Where one turn sends some rows of the set: a few examples, then the rows asked:
Reg: [ 24  15  -7  -7 -19  18  -7 -22  31  15   4   8 -17 -12  26   3  21  -5
  -5  -9  15  27  21  -4  -1  15 -15   0 -21  15 -28  -9   3  -2  -3]
Redi: [-11   2  32 -32  22  10  34  -4  15  -8  -6   1  15  -8  -2 -16  -1 -23
 -17 -10  -4 -12   8 -25   2 -26  -4 -15   0 -12  20 -12 -20  -4  12]
tomu: [  3  -9 -18  13 -12  -3 -34  -2   7  -8  11 -18 -11  38   7 -15   5   3
  -9  12 -18  -8 -13  -8  26   2  17  13  17  -2   3  19 -16 -10  20]
Voga: [  2 -10  22  -3   1  18  12 -11 -14  -8 -31  -5   2 -11  -8 -25 -25 -29
 -12   7 -26  12  23   3 -22  27   5  -5  -7  -2  33 -10  19  10 -25]
gov: [ 25  12   3 -11  -9  17 -25 -17  25   5  -9   7 -21 -14  28 -28   6 -11
 -20  -6  23  27  15 -11  -3  21   1  -2 -18  26 -17  -4  -4   6 -21]
sez: [-19  16 -25 -24  20  10 -23  23  -4 -22  13 -11   1  -2   1 -30 -23   4
   3  19   4   9  -6 -12  -9  38  18  18   8  -9  -1   6  17   0 -14]
Puro: [  5 -11   1  19 -21  -1  -7  -8 -39  27   9  -6 -18  -2   3 -10 -28  -6
   0   8 -18   0  21 -13  -3 -10  25   8 -19 -15  30  11   4 -32 -15]
kupi: [ 10 -16  31  -2 -10  11  21 -25  -1  -9 -27  -7   5   5 -16  -1  -4 -24
 -23   1 -24 -19  14  11   4 -27  -9 -21 -10   2  15   4 -10   6  18]
gek: [ 25  12 -24   5  25 -19 -19  23  -7   0  20   2  24  22  14  -6 -31  10
 -15   4  16   0 -11  30  -4  -4  -1  -9   0  11 -19  -2  -4  25 -14]
ribil: [  8  15  21  -4  16  12  48  -4  19  16   3   1   3  -3 -32   1   4 -31
  -4   4  -4   6  13   2 -34  12 -17   9   0  -7  12 -21  16  -8 -12]
nuvot: [ -1 -11 -17  23 -19  -2 -22  -7 -39  29   8   1 -12   5   2  -4 -22   4
  -2  17 -20  -7   9  -2   4   0  28   4 -22  -9  22  16  -6 -25  -6]
Pib: [-22 -10 -15 -10   8  -7 -19  27  14  -6  16 -18  10   7  25   4  17  -6
  16  12   8   0  -9 -10  20   3  15   6  17  -5  -9  20 -28   6  21]
vonoz: [ -9 -11 -18   1  -5 -10   6  21 -21 -10  40  -8  11 -19  23   8   2  10
  16  13  22   9   6  11   7 -22  16  22   7 -11 -25  12   6  -3   7]
zofib: [  5 -13 -24   1 -12  -1  -7  21  35  -3  37 -31  16  25  -8 -10  13  -7
  -1   5   5  -5  -8   1  17   2 -17  14  10   6 -11   7  -2  -6  21]
Daf: [ 21  15   7   6 -18  21 -18 -28  27  30   3  11 -33 -10  20 -17   4  -9
  -9   6  16  23  20 -15   1  13   8   2 -15  17 -21   4 -11 -20  -6]
Dipe: [ -7  12 -32   4   6  11 -14   4  12   6  26  -5   0  26 -30  13  -1   0
 -22   7   1   8  -6   3  -7 -10 -20  36   4   7 -14  13  30  -2   0]
diton: [  4 -12  29  -1  22 -11  36   3   8  -9 -23 -16  11  -7  10 -14  -6 -20
 -12   4 -11 -19  18   0 -20   8   2 -26 -16 -12  23 -22 -25  -6   9]
nov: [  8  30  -6  -4  18  20  24   4  17  11  12  -1  -2  14 -42  13   6 -17
  -8   2   4   6   6  -3 -28  -1 -23  24   7  -1  -2   0  32  -2 -12]
lop: [ -8 -15 -21  -2   5  -4 -19  27  27 -23   6 -34  13  23  22 -22 -12   4
 -21  13 -13  13 -12 -10   6  29   3   8  10  10  -1   4 -11  12  11]
kufaz: [ -4  17 -20   1  10  21   8  -2  20  11  16  -1   3  19 -46  10   4  -7
 -19  14  -1   9   1   5 -20  -4 -24  32   4   8 -11   2  32  -1   0]
Zefan: [ 29  17 -13  10  35 -13  -1  13  -3  13  11  14  24  21   2 -11 -24   5
 -21   0  20  -1  -7  31 -13 -21  -2 -11   2  17 -12  -6 -13  27 -21]
zor: [-16   9 -14 -21  18  15 -17  14  -7 -17  -3  -9   9 -11  -5 -43 -23  -4
  -2  20  -6  14   7 -13 -12  42  16  11   0 -11  17  -8  23  -1 -20]
soz: [ -5 -10  25   2  -3  -4  41 -13  10  -2 -17   2   8 -23 -23 -29  15 -31
  -7  -9 -14 -19  16  -1   8 -11  -3  -2   9  -1  21   3  -2 -14  22]
gad: [ 26  10  17  13  20   2  38 -12  -5  20  -8  27   5   1 -16 -20 -10 -25
 -16 -18   8  -6   9  21 -13 -30  -4  -9  17  18  12  -2  -6  18 -21]
tad: [  8  -7  30  -2 -13  14  14 -24 -27  16   2  10 -10  -4   4  -5 -12 -19
  -1  -6 -22   0  19 -10   0 -23  17   1 -17 -22  35  -7  -6 -29 -16]
dig: [  4 -16 -36  19   5  -3 -16  23  15  -1   6 -17   5  33  15 -22  -6   1
   3   3   9 -18   1  14  10  -3   1 -11  18  19  -6  19 -26  21  11]
Kef: [ 17   3   8  -1 -13  12 -13 -16  19  21   2  11 -19 -32  35 -14  12 -11
   1  13  27  29  26 -13   6  19   8  -9  -2  13 -28  -4   0   9   0]
Zamik: [ 33  21   0  11  34 -14   9   4 -12  16   1  20  19  15   1  -4 -24  -6
 -22 -15  12   3   1  26 -10 -33  -6  -7  10  13  -5  -1  -3  28 -23]
Kiluk: [  4   2  14   0   7   9  41  -5   5  10 -30   5  -6  -1 -13 -13 -13 -18
 -26   4 -18 -29   2 -12 -12   6   2 -33  -1  12  23   6 -26  15  16]
fon: [ -4  -7 -33  26 -12 -10 -36   5 -29  28  13  -2 -12  10  -1 -10 -27   4
   0  18  -8  -8   3   3   6   8  23   7 -11  -1  10  28  -3 -14  -3]
vit: [ -6  -9   0 -10  -5 -10  17  11 -35  -8  25   3  14 -29  25  12   5   8
  13  11  20  13   5  12   5 -32  20  12   3  -7 -20   8  -6   8   2]
bok: [ 38   7  -5  19  -4  15 -17 -18  24  25   1  17 -10 -13  38 -18  10  -7
 -11 -10  18  14  28   3   9  10   3 -14 -13  16 -20 -10  -2   0 -12]
vuku: [  4   1  30 -21   1   3  44   0 -28  12  -5  17   3 -26  18  18  -8 -16
   2   1   4   9   3  -2 -14 -20  15 -16  -1  -2   6  -1 -23  23 -10]
nar: [  9  -1  19 -10  -8  -8  28  13 -39  -1  17   2  11 -29  28  21 -10   1
  10   9   9  15   4   6  -2 -28  23   1   2 -13 -14   7  -7  11  -3]
pebon: [ -7  12  -2 -17   8  13  -7  12 -11  -8 -16 -12   5 -13 -15 -37 -31 -19
   2  12 -12  14  14  -6 -20  42   8   6  -2  -4  24   3  25   3 -27]

Kef moves to Reg
Redi moves to soz
And these:
zofib moves to tomu
nov moves to Puro
Zefan moves to zor
sez moves to vonoz
gad moves to Voga

